Each row has a name. Each question is about the rows just above it.

lup: [-2.89 -5.56 -3.09 -3.02  1.98 -2.61  0.21 -0.67]
ris: [ 0.69  4.10 -5.46 -4.65  4.15 -2.06  4.10 -1.49]
ner: [-0.97 -0.96 -0.97  1.07 -0.97 -0.97 -3.68 -1.02]
pif: [-3.92  5.20 -1.47  2.08  6.21 -0.04 -1.33 -5.57]
pibik: [ 0.10  8.09 -2.13 -4.49  2.62  0.62  4.17 -2.19]
gini: [ 2.24  2.24 -0.74  0.66  2.24  2.24  2.24  2.24]
lop: [-2.79 -1.32 -1.02 -1.06 -0.47 -0.30 -3.65 -2.49]
The value that gini holds more than once:  [2.24]
Which value appears more than once in ner?  [-0.97]
What comes right after [0.21] in the named rows?  [-0.67]
Right after [0.62] comes  [4.17]
[ 0.69  4.10 -5.46 -4.65  4.15 -2.06  4.10 -1.49] is in which row?  ris

dena: [ 3.66  5.32  5.32 -3.88  0.97  2.59 -0.22  5.32 -0.14  5.32 -3.63  5.27]
sadez: [-2.62 -3.05 -4.13  2.54 -5.19 -4.12  3.26 -2.93 -2.62 -3.04 -3.33 -2.62]
fabe: [ 5.55  4.33 -1.74  1.50  4.75  6.70 -0.90 -3.27  3.64  1.46  4.32 -4.81]
sokog: [ 2.82  0.51  3.36 -5.85  2.59  4.91 -5.81  0.04  3.26  0.09 -7.49  0.30]
Right after [2.54] comes  [-5.19]
Which value appears more than once in sadez?  [-2.62]
The entry that follows [-4.13]:  [2.54]
The value that dena holds more than once:  [5.32]
What comes right after [4.32] in the named rows?  [-4.81]
The entry that follows [-0.22]:  [5.32]

resek: [5.00 5.00 5.00 5.00 4.40]
Mufu: [ 4.96 -5.05 -8.24 -1.51 -5.05]
Bazu: [ 4.96 -8.24  2.79 -1.51 -5.05]
rapu: [ 0.16  4.47  3.04 -3.48  0.25]
Which value appears more than once in resek?  [5.00]
Which value appears more than once in Mufu?  [-5.05]
The entry that follows [4.47]:  [3.04]
Whose row is [5.00 5.00 5.00 5.00 4.40]?  resek
Whose row is [ 4.96 -5.05 -8.24 -1.51 -5.05]?  Mufu

talo: [-5.62  1.97  2.11  3.87  5.43 -7.01  0.19 -6.51  0.41  1.01 -6.81  6.72
 -7.88  2.21  7.23 -7.88  5.36]
Pel: [-0.60 -2.06  2.20 -5.17  6.29  2.20 -7.29  6.81  7.36  4.50  6.82 -1.93
  3.72  2.99  1.34 -1.22  3.19]
Zenan: [ 2.32  6.38 -2.72  3.65 -5.82 -3.32 -1.47 -2.99 -4.55  1.92 -6.80  3.24
 -2.61  6.13  7.83 -1.64 -4.38]
zogo: [ 0.89 -0.10  4.89  3.49  6.04 -5.38  0.58  5.40  5.53  0.03  2.05 -5.20
  2.12 -2.57  5.62 -1.46 -1.79]
peb: [-5.68  5.34 -5.48  5.07  6.76  0.81 -5.28  2.47 -2.94  6.48  5.46 -1.56
  6.16  4.34 -0.64 -4.24  6.75]
gadi: [-5.62  1.97  2.11  3.87  5.43 -7.01  0.19 -6.51  0.41  1.01 -6.81  6.72
 -0.27  2.21  7.23  3.99  5.36]
Lub: [ 2.17  0.43 -1.67 -1.61 -6.01  5.00  3.35  2.95  6.00  4.76 -2.33 -0.30
  3.08  5.03  3.46  5.94  7.71]
Kades: [-6.75  3.76 -1.92  3.74 -5.56 -5.12 -6.37 -1.28  0.33  0.59 -6.94  1.72
  1.80  1.00 -2.02 -1.81  4.18]
The value that talo holds more than once:  [-7.88]
The value that Pel holds more than once:  [2.20]

tak: [ 3.71  4.95 -1.56  3.98 -3.55 -0.14]
bep: [-5.86 -1.02 -1.51 -3.75  0.89  0.89]
rola: [ 3.26  4.96 -2.92  3.70 -8.34 -3.56]
Ruka: [-3.32  8.07  0.53  6.93  2.72  3.72]
Vom: [-6.93 -4.79 -5.53 -7.78 -5.62 -4.63]
vif: [-3.79  3.39  3.33  2.69  0.45 -1.67]
gep: [-0.43  4.81 -0.61  2.85  7.61  4.43]
zit: [-2.23 -2.88  2.41 -2.34  1.69  3.04]
ked: [ 0.39 -1.44  3.99  1.81 -1.34 -0.29]
rogud: [ 1.48  3.80 -2.92  2.31 -5.62 -4.05]
bakeb: [4.30 4.30 2.06 4.06 8.39 3.27]
fibut: [-2.07 -3.33 -0.61  0.44  1.47  2.58]
The value that bep holds more than once:  [0.89]
Repeated in bakeb:  [4.30]
Right after [0.45] comes  [-1.67]

baz: [-4.52  1.79 -7.87 -2.12  8.43  2.60]
buzil: [ 3.41  3.55  3.01 -2.58 -7.02 -0.80]
labi: [ 1.87 -0.01 -1.37  0.17  3.91  0.45]
par: [5.78 5.32 5.78 2.89 2.02 5.56]
Pavot: [ 1.62  4.83 -2.57 -6.66 -4.54 -1.28]
gemep: [-4.98  4.97 -7.36 -7.38 -0.65 -0.97]
Right after [-2.57] comes  [-6.66]
What comes right after [-4.54] in the named rows?  [-1.28]
The value that par holds more than once:  [5.78]

getev: [-1.20  0.55  0.22 -3.63 -2.59 -0.85 -2.61 -1.54 -2.37 -1.85 -1.65 -1.18
 -1.56 -1.63  0.57 -0.12  1.42  0.05 -0.52  1.42 -1.04  1.14 -1.64  0.66
  0.45]
ses: [-2.41  0.55  2.80  3.21  0.62  0.53  3.68  1.83  3.61 -1.85 -1.76 -1.18
  2.55  1.01 -1.39 -0.82  0.35  0.54  1.71 -3.68 -1.04  1.90 -2.84 -1.53
  3.51]
Bokas: [ 0.02  0.55  1.08 -3.63 -2.59 -0.85 -2.61 -1.54 -2.37 -1.11  6.02 -1.18
  0.01 -1.63  3.50 -0.12  1.42  0.05 -0.52  2.73  0.42  0.39 -1.64 -0.44
 -0.32]
vupav: [-1.20  1.10 -0.64 -1.92 -0.99 -2.24 -0.51 -1.09 -1.17 -1.85  0.18  1.81
 -1.56  3.65 -0.41 -0.82  0.02  0.79 -0.52  1.13 -2.50  0.39 -1.64 -0.44
 -1.09]
rinuf: [ 4.88 -1.09 -2.36  4.92 -0.99  0.53  0.18 -1.54 -1.17  1.86  0.18 -0.68
  2.55  0.13 -0.41  1.99 -0.72  0.30  0.04 -2.08  6.27 -2.64  4.39  0.66
 -0.32]
baner: [ 0.02 -1.09  1.08  3.21  5.45  4.70 -0.51  0.71  2.42  0.38 -3.71 -1.18
  2.55 -0.75 -2.36  1.99  0.35  0.05  2.26 -2.08 -1.04  2.66 -1.64 -0.44
  0.45]
Whose row is [ 0.02  0.55  1.08 -3.63 -2.59 -0.85 -2.61 -1.54 -2.37 -1.11  6.02 -1.18
  0.01 -1.63  3.50 -0.12  1.42  0.05 -0.52  2.73  0.42  0.39 -1.64 -0.44
 -0.32]?  Bokas
Where do [ 0.02 -1.09  1.08  3.21  5.45  4.70 -0.51  0.71  2.42  0.38 -3.71 -1.18
  2.55 -0.75 -2.36  1.99  0.35  0.05  2.26 -2.08 -1.04  2.66 -1.64 -0.44
  0.45] appear?  baner
Which value appears more than once in vupav?  [-1.09]
The value that rinuf holds more than once:  [0.18]
What comes right after [6.02] in the named rows?  [-1.18]
The value that getev holds more than once:  [1.42]
What comes right after [0.01] in the named rows?  [-1.63]

dos: [ 1.66  0.28  1.66 -3.69 -2.16 -1.09  0.09  2.91  1.66  4.91  4.49 -2.79]
vatil: [ 2.16 -0.48  1.34 -3.23 -4.47  0.22  0.99  2.69 -1.15  3.63  3.65 -3.02]
zipuf: [ 0.48 -1.70  1.59 -3.97 -3.08 -1.66  2.48  1.23 -0.95  4.09  1.07 -2.73]
mem: [-1.99 -1.76  3.51 -5.87 -6.69 -2.60  1.78 -0.16 -0.23  2.42 -2.96 -0.03]
sep: [ 2.07 -3.00 -0.66 -6.68 -3.94 -2.36  2.75 -1.55 -3.44  2.36 -2.26 -0.76]
fogi: [ 0.25 -6.05  1.29 -3.62 -2.84  2.93  3.44  1.28  2.79  2.50 -0.96 -2.37]
lalok: [ 2.81 -1.05  0.50 -3.11 -3.51 -1.31  2.66  1.74 -2.70  4.19  2.10 -4.20]
sezoz: [ 1.41 -2.00  1.36 -1.88 -1.65  0.39  2.75  3.11  0.19  4.76  5.00 -4.94]
fesol: [ 1.66 -1.96 -0.10 -7.08 -4.46 -1.47  0.69 -0.87 -2.26  2.38 -0.60  0.65]
tiso: [ 2.81 -0.34 -0.50 -5.28 -1.96 -1.36 -0.06  1.30 -2.38  4.23  3.31 -1.61]
fafar: [-3.05  0.01  4.18 -5.83 -5.24 -2.81 -0.56  1.29  1.14  3.53 -0.50  0.82]
Which value appears more than once in dos?  [1.66]
What comes right after [-0.95] in the named rows?  [4.09]

Pavo: [ 2.93 -0.28  1.68  1.06  0.33  0.18 -1.49  4.22 -5.14  5.70]
duk: [ 2.19  2.24  0.24  0.02  0.24  3.79 -3.59  0.10  1.36 -3.99]
Nedu: [ 0.67  0.22 -1.02 -0.63 -5.27 -3.05  3.14  3.04 -2.17 -0.22]
Zano: [-6.97  0.71  0.88  0.22  3.63 -2.35  1.22 -3.54 -2.16 -3.55]
What comes right after [-2.16] in the named rows?  [-3.55]
Repeated in duk:  [0.24]

zat: [-1.81  3.76  3.25 -2.64  3.42  4.41 -1.65 -0.17  2.27  5.15]
tozu: [ 4.20 -5.97 -4.26  3.90  6.65 -2.68  3.37 -2.38 -5.94 -3.44]
per: [ 1.96  1.26  2.28  1.88  4.12  3.09 -1.58 -3.34  1.18 -0.29]
befab: [ 4.20  2.82  2.82  3.90  6.65 -2.68  3.37 -2.38 -5.94 -3.44]
zal: [ 4.20 -5.97 -2.46  3.90  6.65 -2.68  3.37 -2.38 -5.94 -3.44]
The value that befab holds more than once:  [2.82]
Right after [2.27] comes  [5.15]

